Families of rows that turns and mirrors carry onto each other, the same ones carrying the whole set onto itself: the rest of each named row's family, in list order
7 families of 5 rows
Q381: 19.3 -8.6 -3.5 11.8 -9.7 10.8 7.3 -17.0 0.9 -9.7 -2.7 -8.3 -0.4 19.5 -2.9 10.0 -11.1 3.1 -18.8 -18.7 12.7 9.0 -29.0 5.2 -25.7 10.3 18.6 6.0 -20.7 22.8 -13.6 -5.9 13.3 6.0 10.4 -0.7
Q260: 10.5 -2.2 -33.9 -5.8 -6.6 8.0 -24.3 27.7 -6.7 -5.8 -3.9 -0.4 10.6 -12.9 -33.6 7.4 -1.2 33.0 -17.7 3.1 11.8 22.8 -14.1 -31.6 -8.5 10.5 4.0 4.5 -10.5 30.9 -14.9 -17.5 14.2 6.9 -1.5 11.1
Q294: -1.9 -16.9 -39.0 -14.7 -3.2 23.9 -14.6 1.9 8.4 -6.4 -7.4 12.0 4.8 -11.3 -36.1 -29.4 -13.0 34.2 6.6 -0.5 -6.6 30.8 -1.7 -33.8 6.4 -10.5 10.0 -15.1 14.7 40.9 -27.3 -13.7 -10.3 14.5 -8.9 15.0
Q580: 17.0 -4.8 -4.9 15.6 -1.3 11.4 10.3 -12.8 0.3 -16.6 3.0 -10.2 2.4 13.0 -2.2 6.8 -5.2 -0.5 -24.8 -23.7 5.6 12.2 -34.5 -1.3 -24.4 13.7 13.2 3.3 -27.5 24.0 -21.3 -17.1 11.5 1.7 11.1 -5.6
Q826: 29.4 6.4 -3.6 10.3 -2.6 17.1 -2.5 -15.0 -6.8 -12.4 1.7 -14.0 -0.3 18.3 -5.9 9.4 -8.1 -6.5 -20.4 -21.2 5.1 17.7 -33.6 10.1 -15.0 7.4 21.4 2.7 -21.5 20.8 -16.4 -6.4 10.9 -8.5 10.1 3.5
Q269: 18.3 -11.7 -31.4 4.6 9.5 7.4 -18.6 16.8 -6.7 2.9 2.8 -12.8 9.7 -5.4 -26.9 13.1 -1.8 32.3 -18.2 -3.2 9.9 23.9 -26.8 -21.0 -12.5 17.6 8.8 -0.5 -10.2 36.7 -9.2 -18.6 9.8 -5.4 -5.6 15.8
Q526: -1.1 3.2 -6.8 18.2 -3.3 15.3 9.9 -18.9 9.7 -9.9 -2.3 4.1 -12.0 14.8 -5.5 -23.0 -0.6 -27.6 0.3 -15.8 8.0 33.7 -40.0 2.5 -0.8 0.7 12.9 -28.4 6.4 5.1 -29.9 -11.0 24.9 -23.4 22.6 -0.2
Q506: 27.1 1.8 3.0 9.5 -9.3 9.4 7.7 -9.8 -3.8 -19.1 6.1 -8.1 0.7 14.5 -3.7 10.3 -11.3 1.4 -22.3 -15.4 1.5 17.3 -38.4 3.7 -9.1 8.4 19.2 7.7 -17.3 25.8 -14.4 -5.4 15.0 -0.4 16.6 -1.4
Q643: 0.0 -9.5 -34.3 -21.7 -0.9 24.7 -19.2 1.9 3.2 -17.6 -15.7 22.5 4.7 -10.8 -37.4 -25.7 -11.1 36.9 12.5 4.9 0.1 22.0 -1.3 -28.0 11.5 -13.8 6.7 -10.8 14.8 39.8 -24.1 -7.5 -3.9 6.0 -5.1 -0.8
Q870: -1.1 -10.1 -41.3 -14.1 -9.5 29.8 -14.5 -3.9 8.0 0.1 -6.8 26.4 11.1 -12.2 -31.4 -27.6 -14.2 32.6 6.9 0.6 -5.8 21.9 2.4 -27.1 7.4 -18.9 2.5 -11.8 17.4 27.7 -33.3 -4.0 -6.1 9.8 -1.2 10.6
Q17: 12.1 -10.1 -30.7 5.3 2.8 -2.5 -14.3 19.0 1.0 -4.4 1.6 -11.3 17.5 -14.3 -30.0 0.9 -0.4 32.8 -13.7 0.8 11.3 19.3 -20.7 -25.5 -12.0 20.9 4.2 12.7 -18.2 31.1 -12.7 -22.5 -0.2 3.4 -2.6 -0.7
Q546: 14.2 -6.0 -34.4 0.2 0.8 11.7 -10.9 16.5 -8.9 -8.7 0.9 -3.2 15.3 -16.8 -31.2 7.1 -7.3 33.4 -19.7 11.3 11.7 17.0 -13.0 -27.0 -5.6 18.3 11.0 6.4 -12.7 38.0 -7.2 -22.6 12.3 2.6 0.6 6.2
Q792: -12.6 12.6 -10.5 4.3 -9.8 20.6 -8.1 -29.6 24.6 -8.5 7.5 24.2 8.3 7.6 -45.7 -33.4 -2.7 -10.0 21.1 -5.6 -5.9 37.5 -8.1 -8.7 6.2 -3.0 -10.8 -33.4 2.6 7.8 -37.3 5.4 -3.8 -13.2 1.8 0.5
Q290: -2.5 -8.6 -41.1 -11.0 3.6 31.8 -13.1 -5.2 1.6 -2.1 -11.0 14.4 6.0 -10.8 -30.1 -18.4 -13.1 37.9 7.4 3.0 -12.4 18.6 -5.6 -35.0 0.8 -5.2 9.5 -17.7 19.1 42.4 -16.0 -11.3 -7.9 11.8 -12.8 12.1
Q640: 9.3 3.6 -6.0 17.2 -12.6 19.3 7.6 -19.3 2.6 -9.2 -4.1 1.2 -5.7 15.1 -8.4 -24.2 -1.3 -33.2 7.9 4.4 3.2 30.2 -28.4 -8.6 10.7 -7.3 19.3 -26.5 5.2 4.7 -33.6 -2.0 23.2 -27.4 17.3 1.3
Q701: 17.1 -10.9 -26.1 0.0 -0.3 6.0 -17.5 19.1 -9.4 -6.5 4.3 -10.5 13.8 -9.2 -32.8 7.5 -2.0 34.2 -18.9 -5.1 8.5 29.7 -27.8 -26.6 -6.0 19.7 8.3 9.0 -12.4 39.0 -14.1 -16.9 3.2 5.6 0.0 14.5
Q700: -15.2 10.1 -18.1 -4.3 -13.1 27.3 -7.6 -11.8 17.9 -16.7 -5.6 28.4 5.5 6.9 -46.6 -26.9 -1.0 -11.5 28.1 -3.7 -1.2 46.2 -5.0 -7.6 11.5 -10.5 -2.8 -24.6 6.5 19.0 -34.2 12.0 0.9 -17.7 3.2 3.7
Q365: 1.5 -6.0 -8.4 22.5 -12.8 22.2 23.3 -10.8 10.4 -4.1 2.1 8.5 -1.4 16.5 -8.8 -17.9 2.4 -32.7 3.0 -12.2 5.4 36.6 -29.5 2.3 0.1 -0.6 11.9 -21.3 -1.4 9.2 -36.9 -3.9 20.2 -22.9 25.0 1.3
Q194: -13.9 12.4 -15.7 -4.5 -5.5 25.5 -17.1 -19.2 20.8 -20.9 -3.8 29.0 -7.4 7.4 -45.9 -30.2 2.9 -9.8 28.7 -2.4 -5.1 43.7 -1.1 -8.8 6.4 -3.1 -4.8 -22.0 5.3 18.9 -33.9 2.6 1.0 -8.8 -6.0 -3.3
Q660: 5.0 -3.3 4.7 19.4 -5.3 9.7 17.4 -12.5 5.4 -5.4 1.5 4.8 -13.2 17.0 -11.6 -26.1 0.5 -21.9 -4.4 -4.3 5.7 26.8 -37.3 -0.3 3.4 7.8 13.5 -30.0 0.9 3.2 -29.2 -13.9 23.8 -23.4 26.5 -4.9
Q444: 6.9 -3.8 -36.0 -13.5 -0.9 36.0 -19.2 1.0 0.2 -5.9 -7.7 25.4 12.5 -18.5 -32.0 -30.2 -15.6 29.9 9.3 10.2 -3.5 22.9 0.4 -28.1 5.5 -5.4 5.3 -10.9 11.3 38.7 -29.9 -4.9 -14.1 9.8 -6.9 6.0
Q41: -12.6 6.6 -17.2 -6.6 -12.7 22.9 -9.8 -26.5 25.8 -18.1 -2.2 20.2 -0.1 6.1 -45.1 -32.6 -7.4 -12.9 21.6 -2.2 -8.6 43.1 -4.3 -19.2 8.0 -4.1 -6.8 -33.9 4.6 18.6 -29.0 6.1 0.2 -6.1 -8.5 3.3
Q768: 4.0 -8.9 -6.7 24.8 -14.0 15.2 10.0 -8.3 6.2 -6.2 -3.5 2.1 -6.8 26.6 -13.0 -19.4 3.7 -27.7 7.7 -6.8 9.5 40.2 -22.8 -0.7 1.5 2.7 16.1 -19.8 6.3 6.2 -36.4 -6.7 31.3 -24.0 17.1 -2.8
Q69: -10.3 16.1 -12.2 -3.0 -9.1 20.2 -13.7 -19.6 18.0 -20.4 -8.5 27.2 3.9 10.8 -43.7 -30.0 1.6 -9.8 29.7 -10.8 -12.8 41.5 -1.6 -16.1 10.5 -2.3 5.2 -23.1 3.2 14.8 -36.7 8.4 0.8 -13.8 -9.0 -2.0
Q825: 15.4 -14.1 -29.4 -2.8 7.3 1.2 -19.4 14.4 -3.4 -14.3 -2.5 -7.5 10.8 -12.6 -27.7 2.5 -0.8 36.6 -18.6 1.1 12.7 15.1 -22.9 -33.2 -11.0 18.1 2.8 3.7 -14.4 36.9 -14.0 -26.5 9.0 5.0 -5.4 -4.8
Q286: 13.5 6.5 -11.0 10.6 -1.4 11.5 6.7 -14.1 -5.0 -22.5 0.7 -13.2 -2.4 11.5 -9.1 14.0 -6.7 2.4 -26.2 -20.1 6.5 16.4 -29.1 3.5 -18.1 14.7 15.8 1.6 -18.5 21.9 -3.7 -20.7 21.0 -2.2 14.8 -4.9
Q846: -13.6 18.9 -19.3 3.0 -9.4 28.8 -11.6 -23.1 13.9 -14.9 -2.2 15.6 5.4 3.3 -45.7 -28.2 -1.3 -9.2 28.6 7.5 -9.1 37.6 -3.4 -29.3 7.7 -5.8 -4.2 -33.7 7.8 20.3 -25.8 6.4 -2.2 -10.6 -11.3 1.8
Q515: -3.0 -4.1 -7.0 17.0 -16.2 13.0 12.3 -12.6 10.6 -9.1 -1.4 16.9 -9.6 19.4 -7.6 -21.5 5.2 -28.6 6.7 -0.3 9.1 38.7 -29.0 0.1 -0.4 2.0 12.6 -17.6 3.2 8.6 -28.9 -5.6 32.6 -25.3 24.6 0.9
Q207: 0.2 -15.4 -38.5 -15.5 4.0 21.1 -16.8 1.7 8.6 -7.0 -15.2 20.6 -0.1 -17.7 -33.5 -32.8 -12.7 33.1 9.7 3.9 -6.2 18.0 -4.0 -28.2 8.9 -3.0 12.4 -5.7 15.3 35.0 -29.9 -13.7 -11.4 10.1 -7.9 -3.0
Q965: 18.3 7.4 3.5 2.7 -4.4 12.0 1.3 -2.3 -10.8 -20.2 -6.6 -7.5 -7.6 13.3 -9.0 7.6 -8.3 7.3 -28.1 -19.2 1.3 10.5 -30.5 0.8 -18.9 11.5 18.4 1.1 -21.9 25.4 -9.7 -16.3 15.5 7.7 12.4 -2.9
Q702: 17.4 -0.5 -6.5 13.8 -13.0 12.2 10.0 -13.3 -4.5 -16.7 0.2 -5.3 7.9 16.6 1.9 1.5 -8.1 0.3 -20.5 -20.5 3.7 16.7 -30.4 5.1 -22.0 11.8 13.9 12.8 -21.8 21.9 -11.5 -12.6 11.1 -0.7 18.2 -3.4
Q434: -9.7 16.2 -15.9 2.8 -2.4 26.6 -17.6 -15.3 20.0 -9.8 0.9 23.6 3.1 0.2 -35.3 -38.1 -1.7 -11.7 29.2 -3.0 -1.2 44.1 -13.4 -12.3 4.8 -6.8 -7.0 -32.0 7.2 17.3 -43.0 6.6 -2.9 -13.0 -1.2 3.2
Q193: 17.2 -13.0 -29.5 2.9 -0.8 1.8 -17.2 14.5 1.4 -6.6 -3.2 -5.6 13.6 -5.8 -32.3 5.7 8.0 33.1 -12.6 2.6 15.9 12.1 -23.4 -29.8 -14.2 22.9 -4.1 6.9 -14.3 32.5 -6.9 -16.7 -1.0 0.4 -5.3 9.0
Q191: 11.5 -4.9 -3.5 15.5 -15.7 13.8 14.5 -15.3 13.4 -13.6 4.3 4.8 -8.5 18.5 -12.0 -20.0 0.1 -31.7 1.9 2.6 2.9 37.1 -31.9 -3.2 9.6 -0.2 6.1 -28.0 6.0 7.1 -28.0 -2.6 28.1 -23.7 18.9 -4.1
Q633: 5.5 -9.7 -32.8 -12.7 0.3 19.0 -11.4 4.2 9.9 -9.3 -15.9 20.9 5.5 -10.3 -27.1 -30.0 -0.9 39.6 16.0 4.9 -10.2 16.0 -2.3 -32.8 12.4 -12.7 11.8 -11.5 15.1 38.0 -24.0 -13.0 -12.7 4.7 -8.9 7.4

Same family as Q194: Q17, Q515, Q207, Q702
Same family as Q792: Q260, Q870, Q660, Q965
Same family as Q294: Q506, Q701, Q41, Q191
Same family as Q444: Q526, Q546, Q286, Q434
Same family as Q633: Q381, Q768, Q69, Q193

Families of rows that turns and mirrors carry onto each other, the same ones carrying the whole set onto itself: the rest of each named row's family, in list order
4 families of 5 rows
Q212: -13.3 8.8 -9.3 17.2 0.1 -4.3 -9.5 24.8 -1.4 13.7 22.5 -5.7
Q245: 4.0 17.4 17.7 -7.8 -13.5 11.8 12.3 -2.2 12.0 -6.1 -1.1 8.6
Q66: -23.7 -19.0 -5.4 16.4 -32.6 -17.9 -5.4 5.9 6.5 8.5 -12.2 13.6
Q153: 6.1 -6.3 -15.7 24.7 -16.0 10.4 -12.3 -11.6 27.9 22.8 -5.2 -16.5
Q576: 18.1 1.8 -7.2 25.9 -30.5 16.6 26.2 0.6 -0.6 2.4 4.5 -6.0
Q648: 6.9 20.9 13.4 -11.5 -13.9 8.9 8.2 5.3 8.9 -5.0 -4.9 6.4
Q394: -15.6 1.1 -6.1 5.8 2.8 1.4 -12.7 29.7 -4.8 12.1 16.4 -0.6
Q777: 6.0 16.6 11.3 -9.5 2.1 8.2 13.0 3.8 1.0 -1.0 -6.3 8.7
Q388: 16.0 -14.1 -8.4 12.4 -36.7 22.7 20.6 12.3 6.4 18.1 11.4 2.5
Q823: -18.7 -10.9 -5.8 -4.2 -2.0 -2.0 -5.3 28.2 -3.3 13.8 18.1 6.5
Q735: 9.6 25.1 16.3 -9.8 -20.0 3.0 -0.3 4.9 14.3 7.2 -6.0 6.1
Q711: -21.5 -11.1 -11.3 21.1 -27.9 -17.0 3.1 -0.3 3.5 0.7 -13.4 20.3
Q89: -8.0 -6.4 -15.7 18.0 -7.1 5.3 -2.9 -12.3 33.6 23.5 -11.2 -14.1
Q635: -17.7 -17.0 0.3 13.5 -34.8 -21.3 -9.0 4.0 2.4 11.6 -5.3 15.8
Q167: -0.9 -16.7 -13.4 12.6 3.5 14.6 -3.9 -15.0 27.8 19.9 -9.6 -0.5
Q519: 1.4 -11.9 -15.5 17.4 -6.9 8.5 -5.5 -15.9 29.3 24.1 -13.5 -11.2
Q404: -12.7 3.5 -7.1 3.4 1.9 8.1 -9.5 34.3 -2.9 17.6 11.3 0.4
Q734: -20.8 -16.1 -8.9 7.9 -37.4 -14.0 -12.7 6.6 17.9 12.8 -11.9 11.3
Q498: 20.9 -7.2 -13.6 15.9 -32.9 18.9 22.7 2.8 2.2 10.1 10.7 -4.9
Q704: 20.9 -5.9 -22.5 20.1 -31.4 17.1 17.8 1.3 -3.2 10.7 8.2 -0.2

Same family as Q648: Q66, Q394, Q519, Q498
Same family as Q167: Q212, Q388, Q735, Q711

Families of rows that turns and mirrors carry onto each other, the same ones carrying the whole set onto itself: the rest of each named row's family, in list order
4 families of 8 rows
Q554: -3.1 -7.1 -2.8 -1.3 13.1 -10.7 -13.2 14.3 -19.1 0.4 21.1 -25.0
Q689: -7.3 14.4 8.2 11.2 4.5 -15.5 9.4 -28.3 18.4 2.8 -15.4 2.9
Q458: 11.8 22.5 2.9 -14.8 14.3 6.0 5.4 9.9 -6.7 12.3 12.2 -5.8
Q249: -16.7 4.2 -6.1 -15.2 17.0 -1.1 1.4 -30.9 15.2 -1.5 6.8 -1.8
Q882: -23.7 -6.9 -0.9 13.9 -16.8 -34.6 4.7 -12.8 7.1 8.1 -16.0 -8.3
Q787: -8.8 12.1 11.0 18.0 -4.9 -12.1 6.2 -22.4 24.9 13.5 -12.8 -2.6
Q319: -34.0 -19.3 -13.1 -12.6 1.6 -8.7 -1.7 -13.8 1.4 10.2 2.1 -17.9
Q847: -13.3 5.5 -3.8 -12.4 17.0 1.0 -2.3 -31.5 17.9 0.3 2.8 -3.9
Q289: 15.7 17.8 -2.6 15.2 5.4 -1.9 14.2 15.1 -3.1 4.3 -16.7 -2.0
Q480: 18.0 24.3 -4.6 9.7 5.1 -8.8 13.0 11.1 -1.3 -1.4 -10.3 4.7
Q441: 3.2 1.8 -10.5 25.7 -11.4 -20.6 -5.9 22.3 -7.4 4.5 6.6 -19.8
Q738: 5.3 3.1 -8.5 25.9 -8.3 -28.8 -1.4 20.3 -9.4 -4.8 -0.9 -12.6
Q78: 17.7 22.2 -6.6 16.9 -2.1 -3.2 11.9 15.8 1.5 9.8 -8.6 -0.8
Q966: -14.0 6.7 -2.4 -7.7 11.1 7.9 1.2 -29.3 21.6 7.6 7.6 -3.6
Q829: -4.6 -4.5 -5.0 -5.9 5.5 -21.2 -12.2 16.2 -18.8 -3.2 21.5 -21.1
Q253: 2.8 -4.7 -12.8 27.7 -5.7 -18.7 -2.3 22.0 -11.0 0.2 -2.0 -18.5
Q742: 8.8 17.1 0.0 -19.8 19.0 -1.2 2.8 8.5 -12.2 -0.5 13.4 -5.1
Q220: -27.5 -10.7 1.1 11.9 -18.9 -26.1 1.2 -6.5 9.8 17.8 -10.3 -13.5
Q282: 10.6 18.0 -0.4 -19.4 21.7 0.4 2.4 8.0 -10.9 7.0 6.8 -4.7
Q156: -24.2 -10.5 -1.7 11.6 -16.4 -32.3 0.1 -9.7 7.0 10.2 -19.2 -12.8
Q4: -3.1 -1.9 -4.8 -6.8 9.1 -19.2 -14.6 14.2 -19.2 2.1 19.9 -23.3
Q982: -32.1 -15.0 -13.8 -12.7 -3.2 -7.3 -6.0 -13.0 8.1 12.1 12.6 -15.4
Q939: -33.2 -16.7 -14.7 -11.6 -2.9 -19.2 -5.0 -14.1 1.9 3.7 5.6 -12.9
Q813: -8.6 10.0 9.3 20.5 4.0 -10.5 10.0 -26.9 18.2 7.1 -19.7 -5.6
Q770: 18.3 21.5 -8.0 14.9 5.5 -7.6 10.3 13.3 -1.5 2.7 -13.7 1.9
Q835: -26.2 -13.9 3.8 15.3 -13.1 -26.6 2.6 -9.8 3.8 13.2 -17.0 -16.9
Q163: 11.0 16.1 6.3 -14.2 23.2 4.8 4.7 7.6 -12.4 5.7 6.9 -8.8
Q771: -31.9 -17.3 -16.9 -13.3 -0.1 -13.3 -9.0 -14.1 4.4 3.5 5.3 -16.3
Q34: -6.3 13.3 10.6 12.4 1.5 -14.6 6.6 -26.8 21.6 6.9 -19.1 -1.1
Q524: -15.2 2.8 -6.7 -8.0 17.5 8.1 4.1 -31.1 14.1 3.0 1.9 -4.7
Q533: 5.4 0.8 -11.9 27.3 -4.4 -28.5 -6.2 19.6 -10.1 0.0 0.6 -15.7
Q509: -3.1 -0.4 -3.0 -5.5 5.6 -11.3 -11.7 14.0 -15.2 6.9 27.3 -24.2

Same family as Q982: Q458, Q787, Q441, Q78, Q966, Q220, Q509
Same family as Q829: Q689, Q249, Q882, Q480, Q738, Q742, Q939

